In the rows, zero is written as 128.
Which row each row swaps with, under one turn or mirror:
gaso: [125  76 133 145 137 100 153 114 132 129 138 118 122 141]
nafur: [129 131 125 142 135 114 109 160 136 137 173 140 119 146]
Pafeg: [133 152 129 160 143 121 116 138 138 135 165 101 120 146]
dit: [128 171 133 153 135 101 146 139 141 134 158 138 120 146]
Vonim: [129 130 125 136 139 131 128 155 108 135 170 158 112 158]
fevu: [131 116 149  98 106 146 142 111 117 112  83 159 138 128]
kabaf: [133 126 130 165 143 108 118 147 135 134 163 146 117 152]
Modom: [131 115 152  93 111 158 122 127 103 113  85 125 143 122]
lun: [121 100 154 104 104 147 144 103 121 118  86 117 141 116]
nit: [135 148 151 105 100 156 148 119 114 114  86 147 140 127]
bem: [129 153 124 149 149  91 122 109 147 131 153 128 119 153]
fetan: [129  96 129 150 146 101 115 136 135 129 150 158 118 150]
venat: [129 125 152 101 103 143 125  96 119 119  78 125 138 115]
mafu: [123 144 127 172 162 124 117 144 139 140 138 114 115 149]
Zeli: [132 153 144  89  95 160 136 134 117 120 104 140 142 123]
velub: [124 121 129 165 145 114 119 146 127 133 163 106 112 149]
Beded: [134 171 146 111 107 161 140 116 122 120 102 101 140 126]
fud: [131 121 155 104 106 164 129 129 122 106  98  93 146 123]
zivus: [130 147 141  97 108 166 149 135  94 121 118 156 128 141]
vuza: [126  88 143 114 113 127 168  99 121 119  98 119 134 128]
vin: [129 102 140 152 141 124 106 152 138 121 158  94 128 143]
Tilav: [119  80 136 154 141 105 120 127 139 133 151 118 121 138]
Zos: [130 171 141 105 116 130 145  89 133 117  95 129 137 134]
bafu: [124 131 149  99 108 131 130 104  94 115  85 147 143 120]
semo: [122 111 130 150 147  88 103 129 112 131 151 147 122 140]
Fot: [124 163 145 124 126 165 141 122 122 124  76 115 135 129]
ran: [129  94 134 145 150 111  95 153 120 131 153 125 122 145]
fovi: [125 144 148 106 103 163 148 119 107 114  89 106 135 124]
Kuzoz: [129 183 145 114 107 132 166 121 128 121 109 137 135 130]
Nalop: [128 102 132 156 143  95  97 122 137 137 150 126 116 138]

venat pairs with Nalop
lun pairs with Tilav
nit pairs with kabaf
Fot pairs with mafu
gaso pairs with vuza
zivus pairs with Vonim

Which row each row swaps with, under one turn or mirror:
Buna: [139 116 109 139 164 150 103 132 163 112 103 109]
Buk: [ 94 121 141 138 103 118 144 136 102 151 135 144]
sak: [132 141 154 137  88 110 151 136 132 117 113 141]
Nad: [113 142 138 146 107 119 137 153  89 161 123 137]
Sesus: [131 122 105 117 157 168  97 140 150 120  99 117]
Paz: [114 125 118 141 152 151  87 127 160  96 118 107]
sila: [114 142 151 130 125 140 140 157  92 153 120 149]
rer: [127 138 134 119 139 122 125 150  93 170 124 147]
dobo: [134 138 106 135 166 157 102 132 139 116  82 135]
Zemap: [114 115 108 152 157 159  79 131 140 111 117 130]
Lelom: [108 136 154 148 118 101 137 125 104 164 116 113]
rapuf: [138 129 162 131  87 116 142 128 132 118 103 141]
gugut: [ 95 123 132 133 118 111 152 145  92 139 139 130]
felim: [151 138 122 107 113 123 110 135 146  96 130  97]
buba: [120 114 133 135 122  92 153 138 105 144 129 151]
Noda: [110 118 125 144 143 144  80 131 167 109  97 112]
paro: [117 141  99 141 150 124 116 125 169 117 100  98]
pid: [151 126 125 111 116 126 103 122 150 103 121  89]
Dufa: [100 116 126 148 128 130 130 145  95 149 141 159]
gega: [130 135 111 146 141 127  71 129 145 101  96 108]

Buk pairs with Paz
pid pairs with sak
rapuf pairs with felim

